In the rows, 128 means zero.
A: rows in 4 groups, each row roughly a mix of its group's directions
A (148 x 11)
[115 133 101 155 149 103 125 116 105 83 168]
[96 94 125 114 103 131 139 150 161 166 158]
[112 152 110 98 114 173 175 119 128 127 151]
[141 147 109 139 151 114 107 80 128 79 141]
[83 163 129 92 103 162 152 130 117 130 137]
[138 159 163 121 131 171 140 169 102 119 143]
[121 132 161 99 149 127 179 104 114 99 149]
[154 118 146 160 135 96 75 145 129 124 101]
[96 98 133 117 100 132 145 150 146 177 155]
[161 168 126 142 151 122 116 107 107 84 103]
[113 93 106 132 131 105 119 81 158 161 112]
[126 119 76 146 121 103 119 90 168 139 130]
[159 165 132 143 156 126 114 105 94 102 95]
[112 155 123 143 64 146 137 159 145 141 125]
[128 115 144 107 153 119 186 95 120 108 152]
[148 148 151 153 107 151 161 158 87 114 145]
[137 153 128 149 89 146 136 185 123 123 100]
[125 140 100 144 147 108 116 100 126 69 155]
[109 78 136 139 144 82 108 120 115 158 119]
[104 164 130 143 76 156 113 157 117 136 114]
[104 91 133 115 103 124 148 148 155 162 168]
[119 81 134 144 122 101 130 82 147 157 107]
[90 125 161 106 138 145 121 117 109 74 115]
[132 136 97 96 134 161 180 107 131 138 152]
[115 142 105 166 68 146 116 143 122 128 108]
[145 124 169 153 140 93 81 147 124 118 106]
[107 167 139 145 109 173 159 156 106 132 125]
[89 148 165 102 135 143 122 157 123 91 102]
[79 163 147 103 131 159 128 156 132 115 105]
[188 106 124 120 178 120 115 121 140 127 132]
[151 136 160 102 116 147 136 146 146 171 86]
[142 97 129 95 154 85 90 118 138 102 125]
[89 177 133 116 86 154 140 137 121 110 123]
[102 83 122 127 94 127 143 154 148 134 171]
[165 104 175 142 115 142 157 126 106 153 149]
[129 162 151 137 103 165 161 158 105 104 143]
[69 147 110 94 147 156 115 118 132 145 127]
[106 95 139 105 151 94 96 108 139 100 98]
[146 177 97 142 125 163 136 156 126 139 159]
[186 107 138 140 121 103 151 134 137 170 128]
[160 90 152 152 112 102 155 123 95 104 124]
[90 98 124 112 107 124 141 132 159 164 168]
[135 135 137 85 159 117 88 148 142 86 133]
[83 140 127 130 113 121 138 137 106 74 96]
[72 95 131 153 104 108 105 140 124 151 127]
[182 135 170 139 143 123 119 149 138 93 140]
[106 80 168 129 125 104 132 99 121 118 94]
[95 85 120 106 104 129 140 141 168 136 159]
[180 168 131 120 136 145 110 155 151 129 154]
[108 105 153 166 114 99 84 152 122 146 113]
[167 98 120 119 181 106 103 119 150 124 133]
[88 105 124 126 96 142 130 148 140 183 143]
[109 136 174 113 142 154 120 125 117 71 123]
[66 105 115 126 139 137 144 103 90 136 128]
[183 120 134 133 90 84 139 133 130 123 106]
[57 119 134 139 94 118 117 138 121 145 126]
[95 85 118 118 103 129 139 153 160 141 166]
[87 150 137 138 76 157 155 135 111 117 132]
[109 159 88 136 88 146 114 146 141 163 115]
[155 162 111 103 149 147 107 158 125 97 162]
[65 153 138 99 102 135 148 122 108 129 127]
[97 140 89 125 118 152 147 114 114 182 140]
[144 164 146 135 103 169 160 158 122 128 158]
[93 168 108 100 139 160 107 129 157 153 128]
[73 132 118 106 157 154 134 112 115 167 136]
[167 168 131 112 147 159 113 152 148 140 160]
[184 165 154 133 118 139 127 145 131 133 91]
[166 154 151 126 151 148 107 153 135 90 157]
[149 94 114 112 145 75 96 109 142 109 128]
[172 85 121 135 172 104 113 120 137 146 131]
[96 104 135 120 103 135 140 148 137 189 145]
[191 128 134 135 85 103 148 133 123 129 119]
[97 102 147 126 128 137 171 110 127 87 162]
[123 87 132 146 148 74 96 121 126 145 111]
[134 147 63 144 128 117 113 114 165 140 142]
[97 86 123 112 105 129 141 152 162 150 162]
[99 152 170 97 131 166 132 157 142 146 118]
[151 149 167 104 147 160 123 171 109 129 148]
[187 135 155 143 149 144 126 152 135 117 162]
[176 159 149 110 135 157 112 151 160 118 142]
[113 154 111 124 148 179 131 131 134 169 161]
[163 115 166 141 119 161 156 126 108 159 155]
[152 137 122 137 161 116 127 121 103 63 116]
[171 115 165 144 118 93 126 137 128 85 113]
[185 166 140 125 131 141 118 153 159 139 145]
[145 168 103 154 86 128 124 138 120 154 93]
[170 187 140 136 115 130 115 107 150 142 118]
[168 110 119 120 168 110 77 133 137 142 113]
[147 128 191 115 145 147 125 161 100 118 133]
[156 173 136 147 150 130 115 113 88 124 91]
[90 123 86 146 107 92 134 105 137 117 96]
[107 81 143 126 129 98 123 89 147 152 98]
[109 90 128 152 140 121 164 110 84 156 141]
[104 103 116 117 147 80 101 119 114 106 90]
[91 108 96 146 147 112 123 114 102 90 160]
[128 125 141 134 93 149 141 187 124 160 104]
[134 100 107 142 91 96 157 112 120 167 105]
[139 171 133 102 137 146 117 175 124 93 147]
[159 108 111 139 83 92 148 123 138 157 102]
[109 81 151 144 112 109 145 87 133 148 101]
[138 155 132 142 96 141 142 192 130 128 103]
[150 134 118 154 125 101 75 148 136 151 94]
[136 118 95 157 107 141 78 155 142 155 114]
[161 93 150 152 111 95 156 122 94 111 122]
[132 89 128 143 107 90 158 112 124 167 101]
[108 168 139 148 106 173 161 153 115 143 126]
[145 169 148 126 125 168 142 172 109 121 151]
[147 122 135 150 137 133 135 153 73 90 99]
[131 140 117 151 109 124 71 160 135 156 101]
[165 90 145 157 114 91 151 126 99 112 126]
[151 161 116 138 147 114 110 78 132 86 137]
[95 104 132 119 104 138 135 149 141 190 142]
[100 172 129 118 125 181 138 149 144 151 130]
[78 135 96 121 135 173 131 117 126 159 143]
[101 154 149 78 134 148 165 116 107 120 141]
[89 107 124 125 105 136 132 152 143 185 149]
[75 120 98 112 105 121 141 102 115 157 102]
[97 165 108 103 151 153 97 136 162 146 133]
[163 152 124 133 153 124 116 108 118 70 104]
[154 105 175 139 118 158 155 117 118 163 147]
[67 135 119 140 81 143 144 136 128 141 137]
[119 126 140 101 138 140 192 101 112 116 153]
[73 97 123 131 114 109 137 102 105 111 98]
[124 149 126 143 73 149 130 172 146 148 116]
[108 105 90 134 119 77 121 99 136 107 104]
[93 89 113 104 108 127 139 139 172 121 158]
[59 145 113 108 139 158 119 113 126 133 123]
[136 80 169 107 139 94 117 117 109 104 114]
[165 135 161 110 150 160 119 151 130 163 157]
[186 126 145 134 94 90 138 134 136 123 106]
[107 167 102 130 88 154 110 153 136 159 115]
[131 134 135 134 93 146 134 189 144 164 114]
[180 140 161 137 151 147 120 152 136 104 158]
[112 96 160 96 174 123 130 119 132 105 159]
[102 92 135 110 107 139 136 151 151 182 140]
[185 139 135 137 105 107 111 149 162 103 118]
[172 96 149 156 108 95 154 127 105 116 124]
[129 72 107 169 128 109 99 133 142 147 130]
[151 142 127 142 125 109 72 151 123 154 90]
[151 87 128 111 177 109 142 97 131 108 143]
[129 92 105 121 153 92 96 93 149 148 115]
[115 100 163 99 173 124 136 119 134 101 161]
[137 118 103 143 138 113 121 134 136 59 156]
[116 114 84 139 103 131 148 116 135 187 125]
[149 137 124 135 136 102 71 145 127 156 91]
[107 88 123 131 108 80 144 107 114 137 91]
[118 134 106 152 152 101 130 112 99 79 162]
[81 81 118 113 122 124 136 130 142 154 165]

one row of each group, then the others: which group is each in?
[159 107 80 145 126 81 119 110 116 114 139] | <4>
[137 107 165 125 151 115 173 103 112 94 147] | <9>
[119 117 146 119 103 139 148 176 138 181 123] | <5>
[70 121 96 114 108 117 134 104 121 150 99] | <91>

[168 159 148 127 114 149 118 152 141 152 83] | <5>
[144 152 111 85 149 148 177 104 133 127 145] | <9>
[115 112 157 119 102 106 129 114 120 77 86] | <91>
[149 107 97 130 83 100 152 118 125 165 108] | <91>
[90 65 119 119 139 127 142 145 104 112 138] | <5>
[150 135 155 143 104 147 165 152 80 116 145] | <4>
[148 153 140 138 106 175 161 141 131 153 163] | <4>
[138 116 77 112 133 166 160 114 148 142 155] | <9>
[91 139 122 126 94 155 183 117 121 123 149] | <9>
[137 82 172 97 138 94 117 121 119 111 118] | <4>
[140 83 141 149 113 78 150 117 106 123 106] | <91>
[145 124 166 146 143 95 78 144 123 109 105] | <9>
[112 107 169 96 165 126 142 116 121 93 154] | <9>
[161 84 127 157 153 90 98 125 130 140 115] | <9>
